The rows of X fall into 3 groups, and each row is roughly a mix of its group's hidden directions.
X:
[[2,148,187,197,501,324,-123,126,177,-380,-125,-155,270],
[-46,318,-39,196,405,131,-115,1,92,-494,15,-87,417],
[235,231,339,-267,-616,82,83,-170,155,7,-131,5,117],
[111,150,508,100,401,87,-74,102,374,-318,151,92,112],
[189,251,277,-62,-52,111,125,42,240,-405,-458,82,349],
[-10,-191,470,-190,-61,-347,7,-189,216,-97,378,136,-319],
[142,-97,517,101,290,217,59,378,278,270,-67,180,-4],
[71,110,-251,-59,-405,306,0,-47,-226,540,23,-272,102],
[255,273,567,-164,-260,251,-17,-80,296,53,154,-29,178],
[-7,24,238,224,618,349,-126,218,159,-168,-26,-101,180],
[-28,65,171,220,686,97,-94,159,148,-97,322,44,193],
[-62,-280,-37,-286,-574,-137,144,-128,-143,307,-192,-63,-257],
[-32,-196,61,-205,-156,309,-26,-115,-184,615,232,-294,-14],
[-187,-403,-5,157,637,-121,-40,201,-37,-1,73,160,-233],
[92,470,-254,143,86,154,57,22,-27,-171,-125,-101,606],
[134,-86,266,-221,-493,286,-30,-55,25,461,24,-180,-229],
[-205,-152,-436,4,-132,-477,3,-180,-295,65,286,123,-224],
[138,488,-8,155,225,382,-142,42,105,-140,147,-111,456],
[46,276,-235,309,458,302,-90,224,-9,-179,-156,-42,354],
[-186,-428,-211,-47,-126,-137,-60,-22,-226,341,123,-44,-533],
[5,-243,306,-270,-450,-190,81,-134,21,375,206,59,-310],
[115,95,48,-157,-706,-141,178,32,69,101,-359,150,-72],
[29,38,32,191,226,514,-68,326,118,-17,-449,-288,77],
[-214,44,-542,255,388,-290,-28,15,-191,-269,95,38,104],
[15,-61,110,258,477,157,38,382,155,-212,-452,99,75],
[-66,86,-145,286,470,472,-154,289,-3,54,-107,-245,181],
[97,421,33,201,239,460,-129,175,146,-18,65,-163,418],
[118,135,283,221,318,339,9,442,227,300,-18,117,209],
[-35,-39,361,-69,328,-119,-145,-229,169,-210,598,-29,-84],
[111,226,112,179,435,425,-13,230,147,-64,-162,-132,413],
[48,-204,15,-301,-567,-304,127,-249,-84,117,-48,61,-342],
[-85,-273,10,225,408,331,-34,396,27,135,-384,-137,-142],
[180,20,666,-186,-152,130,-48,-67,277,163,314,62,-90],
[63,225,-94,215,268,254,9,260,110,-336,-494,-20,297],
[127,-186,316,-290,-488,-301,177,-168,102,-42,-179,150,-286],
[-201,-168,-235,287,664,51,-135,192,-77,19,207,-90,-99],
[45,-199,-65,-223,-450,-105,52,-134,-154,514,198,20,-338],
[42,293,256,-60,224,126,-171,-249,210,-402,412,-169,230],
[-49,-331,-25,-135,-221,-35,10,-50,-229,622,252,47,-289],
[122,453,120,-3,52,276,-151,-208,143,-370,182,-232,384],
[38,190,-37,-146,-68,-67,-132,-373,-111,117,713,-14,106],
[84,225,-107,-152,-514,-241,145,-189,5,-372,-363,91,149],
[-39,-323,10,-100,-392,-406,172,43,-62,233,-140,253,-405],
[159,476,-27,-123,-521,-84,51,-265,23,-93,142,-20,350],
[-14,88,298,-194,43,-109,-138,-377,137,-204,624,-112,-14],
[119,275,241,-55,206,260,-199,-246,86,-62,561,-158,246],
[-94,-481,262,-165,-136,-367,121,-17,39,94,-44,152,-481],
[49,100,258,82,398,-50,59,121,257,-536,-254,186,233],
[85,354,-245,259,208,249,-19,234,36,-272,-378,1,366],
[113,411,-111,145,205,470,-142,49,-11,67,143,-186,460],
[-177,-75,-433,-39,-361,-442,-17,-221,-205,-161,67,10,-314],
[-41,258,-558,194,117,107,52,75,-204,-98,-271,-156,414],
[-169,-335,-127,-258,-305,-382,43,-318,-194,67,176,-48,-362],
[-28,-372,43,99,-5,-116,185,357,-5,201,-527,225,-276],
[-93,-84,-298,44,-134,-429,116,5,-46,-443,-424,189,-188],
[241,374,244,0,-93,375,-57,87,174,379,331,-29,264],
[-57,-258,94,208,431,-80,83,334,117,-256,-457,177,-137],
[-54,-156,-268,-116,-519,-417,134,-92,-187,177,-80,177,-293],
[-146,-243,2,-226,-188,-483,3,-350,-60,-172,304,35,-350],
[-77,-471,99,-29,-38,-232,170,170,8,-26,-502,134,-386],
[-98,-301,147,181,530,257,-60,260,76,-157,-361,-147,-129],
[29,-97,475,32,457,-224,26,23,188,-145,306,346,73],
[71,-135,637,35,366,114,6,203,362,-108,-37,80,-59],
[-112,48,-188,-103,-121,-468,-21,-323,-7,-584,100,54,-134],
[207,316,391,-56,-36,135,61,7,319,-408,-257,56,334],
[67,187,378,-125,-196,-274,-62,-255,207,-154,546,159,-37],
[-242,-405,-454,91,60,-67,8,129,-290,179,-267,-93,-338],
[12,-360,136,-248,-329,-374,136,-144,-69,239,72,210,-404],
[-151,-146,-178,316,492,263,-48,416,-38,77,-308,-83,13],
[-100,-286,-361,-26,-330,-40,89,133,-205,321,-376,-74,-348],
[44,86,109,-203,-661,-75,-104,-261,83,-29,180,-165,-347],
[210,15,465,-246,-477,268,22,-34,224,60,-261,-99,-135],
[-46,137,-467,-148,-476,33,-70,-318,-235,-71,-41,-336,-44],
[212,495,198,-136,-252,126,-64,-271,171,-213,261,-95,340],
[11,228,-80,263,577,246,-41,194,77,-172,-19,-94,407]]

One row of each group comes first, with its name. Which group is each row after those in?
[124,266,162,-107,30,413,-216,-309,86,-274,189,-431,174] | (113)
[6,-403,514,-131,-94,-175,118,102,179,229,-29,174,-385] | (34)
[-109,22,-532,207,337,-59,110,147,-246,-108,-328,50,318] | (56)

[-55,166,-8,248,583,352,-185,124,50,-194,98,-176,290] | (113)
[14,18,151,-186,-106,-506,59,-342,-4,-169,447,313,15] | (113)
[106,84,487,-200,-96,317,-81,-136,163,299,415,-200,114] | (34)
[117,331,337,-66,44,25,-144,-227,222,-153,597,-14,164] | (34)
[34,144,-345,200,91,364,30,281,-134,86,-503,-92,288] | (34)
[172,319,315,62,239,185,39,90,283,-370,-178,50,430] | (56)
[-23,-149,-169,48,-161,-10,177,255,-33,-71,-762,64,-66] | (34)
[-18,3,-275,-122,-583,-437,101,-168,-152,67,23,187,-219] | (34)
[27,-401,216,-185,-157,-247,102,-28,-49,422,184,228,-407] | (113)
